In the data rows, zero lies at 7.5, halfway between 7 and 8.
What is the hidden score of each row? Scores go from 0 to 20, and 10 is about the middle. The score is a weighted sum of the row's numbers plus the product of two more (or one squared), each taken from its middle value.
9,7,9,11,9,4,8,4,11,9,4,2,8,10,3,6 >> 16
9,4,9,6,7,7,7,11,6,9,8,3,8,7,4,7 >> 16
8,6,8,8,5,8,11,5,5,9,8,11,6,8,9,5 >> 11
8,12,10,3,9,4,7,4,7,7,12,8,4,6,5,6 >> 9
7,8,7,5,12,9,7,8,6,5,10,7,6,5,12,8 >> 7
6,6,9,9,7,4,5,5,12,8,6,4,8,11,6,6 >> 11
7,10,4,7,12,8,11,9,9,4,4,7,5,7,11,10 >> 14
6,12,6,4,11,8,12,6,6,4,11,6,11,4,10,12 >> 9
10,6,9,6,10,9,11,11,7,11,11,10,8,6,11,10 >> 8
5,4,7,9,6,9,8,8,11,5,4,3,11,9,8,9 >> 12
5,4,9,4,4,11,4,5,4,6,6,8,5,9,9,6 >> 8
12,12,8,7,12,4,9,6,2,11,12,15,8,3,13,8 >> 15
10,8,10,7,3,9,5,11,6,9,8,7,4,6,2,7 >> 9
5,11,9,7,8,9,10,5,6,6,11,9,9,4,8,9 >> 7
9,4,10,7,8,5,6,6,5,12,10,8,5,6,6,3 >> 11
9,7,9,7,11,6,8,7,7,7,9,5,9,8,8,8 >> 7
10,4,10,5,9,8,9,7,9,10,7,5,11,10,9,8 >> 11
9,4,11,7,5,4,4,6,10,11,9,5,7,10,7,6 >> 9
11,12,6,5,10,6,9,11,8,7,9,9,9,5,9,11 >> 8
9,10,5,7,9,6,11,10,9,7,6,10,4,6,11,7 >> 15
3,4,12,4,7,10,9,4,7,7,11,7,4,9,8,7 >> 9
11,9,9,7,4,4,6,12,10,5,8,4,11,10,3,7 >> 9
3,5,11,5,9,10,10,6,9,5,10,5,8,8,9,9 >> 7
5,6,4,8,8,11,12,9,8,6,6,8,7,4,12,12 >> 8
8,9,10,4,10,6,10,5,5,8,12,9,9,5,7,6 >> 10
6,6,11,6,4,8,8,7,9,12,10,10,3,9,6,6 >> 12
6,8,4,5,11,7,8,4,7,7,4,9,6,9,9,6 >> 10
11,12,11,11,7,3,11,7,13,12,11,8,6,4,3,7 >> 11
7,5,9,6,7,6,6,4,10,7,3,8,6,11,8,4 >> 13
5,5,8,13,7,8,12,8,10,6,7,5,11,8,9,8 >> 7
4,3,6,7,4,12,9,8,4,6,7,9,6,9,10,8 >> 12
8,9,6,9,5,9,7,11,8,8,8,5,5,5,4,9 >> 11
5,11,4,13,12,10,11,9,11,5,7,5,9,6,8,12 >> 7
5,9,5,5,6,10,6,8,9,6,4,9,4,5,8,11 >> 12
12,4,10,5,6,5,10,10,6,10,12,4,11,7,5,6 >> 18
11,7,7,6,6,9,10,11,8,13,11,8,7,5,7,8 >> 14
11,6,9,6,10,5,5,8,4,13,9,9,6,5,5,6 >> 9
11,4,8,7,6,11,11,12,6,9,11,4,10,6,5,9 >> 15
6,4,12,6,6,8,8,3,9,11,8,10,5,9,10,5 >> 10
6,9,6,8,10,6,8,7,8,5,8,7,7,7,8,6 >> 9
6,11,6,10,8,11,10,6,4,5,6,11,4,4,9,8 >> 14
11,6,11,7,3,4,4,9,7,12,10,8,6,9,5,4 >> 8
4,7,8,5,12,9,8,7,6,4,12,5,5,8,6,8 >> 7
7,11,6,7,10,9,9,9,10,8,8,8,6,4,7,11 >> 9
9,12,4,13,9,6,12,10,13,8,11,10,10,4,9,13 >> 10
10,7,4,10,12,8,12,9,10,7,5,6,10,3,11,9 >> 17
10,10,9,6,6,3,8,7,8,7,8,9,6,8,7,4 >> 12
4,6,11,11,7,10,11,9,9,6,10,8,12,9,9,9 >> 9
8,10,6,8,12,4,10,4,5,6,8,10,9,9,12,6 >> 12
8,4,12,9,4,9,5,6,8,11,10,6,7,10,8,8 >> 6
6,9,11,3,10,5,4,4,12,12,12,9,3,12,6,8 >> 13
4,10,5,9,4,11,7,8,4,3,5,13,7,4,11,5 >> 10
9,10,4,7,10,9,11,12,6,4,8,7,11,4,9,9 >> 10
6,3,8,6,8,10,9,5,9,8,11,3,5,10,7,9 >> 7
3,5,9,5,9,12,6,4,3,5,12,7,8,5,13,11 >> 3
7,12,4,9,9,12,8,11,5,7,6,13,5,3,11,12 >> 19
5,10,6,11,4,6,6,4,12,6,6,5,10,11,5,9 >> 8
10,7,7,7,6,9,6,10,5,6,9,6,10,6,10,8 >> 8
3,8,11,5,8,12,10,8,5,6,10,11,6,4,11,10 >> 12
8,6,5,9,4,7,9,8,9,8,6,7,4,7,6,6 >> 11
5,6,8,8,6,5,9,3,8,7,10,6,4,11,7,4 >> 9
11,4,10,5,8,5,8,4,7,12,5,9,3,8,10,3 >> 12
4,4,11,7,8,11,9,6,7,8,8,6,8,9,6,10 >> 8
5,8,5,12,9,7,8,3,12,8,6,8,11,11,9,11 >> 10
6,7,6,6,4,9,6,9,8,8,9,7,4,8,5,9 >> 8
6,6,4,4,12,11,12,11,6,5,5,5,9,3,12,11 >> 16
9,10,4,7,7,6,6,10,8,8,4,9,6,7,6,6 >> 11
12,5,11,5,5,6,3,11,4,11,4,7,11,8,6,6 >> 10
9,6,11,7,3,6,5,7,6,8,7,9,5,9,7,4 >> 14
8,7,6,10,4,10,11,9,6,7,11,9,6,5,7,7 >> 6
8,6,7,5,9,6,10,4,11,7,6,6,4,10,12,7 >> 11
4,11,10,9,6,6,6,3,11,10,11,6,6,7,5,10 >> 8
6,6,6,8,4,8,7,8,10,7,11,4,6,9,3,9 >> 8
5,9,6,9,8,9,6,8,11,6,6,6,6,8,3,11 >> 11
11,9,3,12,11,5,7,11,7,8,3,7,10,4,6,6 >> 16
4,8,10,9,4,6,4,5,12,6,7,4,9,11,5,8 >> 9
10,9,4,8,10,9,11,7,8,6,6,7,7,6,12,9 >> 8
8,11,4,13,7,4,4,3,10,7,4,9,7,10,7,3 >> 10
11,5,12,7,3,4,4,4,8,10,7,5,6,11,4,3 >> 11
4,8,6,7,9,11,9,8,7,5,11,3,9,7,6,13 >> 7
6,5,7,8,3,10,5,8,8,7,7,5,4,9,3,7 >> 9
6,3,11,7,4,9,11,7,4,11,10,6,8,6,7,5 >> 16
6,5,9,8,5,10,11,9,6,8,11,10,4,6,9,6 >> 11
11,4,9,2,9,6,5,9,5,12,5,9,6,6,10,6 >> 11
5,5,9,7,7,11,12,9,9,10,9,8,4,6,11,11 >> 10
6,11,5,9,11,10,11,8,9,6,7,8,9,4,13,10 >> 9
10,4,11,4,6,7,3,5,5,13,4,12,3,8,8,4 >> 15
6,3,11,6,10,4,5,7,11,10,4,5,7,11,9,6 >> 12
9,7,7,7,4,10,5,9,4,8,6,10,8,6,11,8 >> 7
8,12,6,8,9,6,4,8,10,9,6,8,5,7,4,8 >> 11
6,8,5,12,7,6,6,7,10,4,9,4,11,10,5,8 >> 7
9,9,3,12,11,9,12,10,14,9,6,8,8,8,9,11 >> 9
7,6,12,4,4,9,4,8,7,10,9,10,5,8,10,6 >> 9
4,8,11,9,8,11,12,9,7,6,12,6,11,5,6,12 >> 5
6,11,8,8,10,4,6,4,2,4,11,9,7,8,8,2 >> 8
9,5,7,6,9,5,8,5,12,8,8,6,5,11,9,5 >> 10
9,9,6,7,11,6,4,4,6,9,8,8,4,6,8,6 >> 10
9,9,11,7,7,4,5,10,8,6,6,7,10,8,7,6 >> 10
11,4,8,7,8,8,11,9,5,13,8,9,4,5,8,5 >> 10
9,4,10,4,6,4,10,9,8,10,11,9,7,9,9,3 >> 9
4,7,10,6,5,4,6,4,11,6,5,6,8,12,7,6 >> 12
12,8,11,6,4,4,11,12,5,10,11,7,11,3,7,5 >> 17
5,5,10,7,6,5,9,4,10,6,8,6,6,9,9,5 >> 10
6,7,6,5,9,6,11,7,10,6,7,9,5,9,12,6 >> 13
11,4,6,5,7,11,12,11,2,9,8,8,7,4,7,9 >> 7
6,6,4,11,6,11,11,11,7,3,4,9,11,6,12,9 >> 9
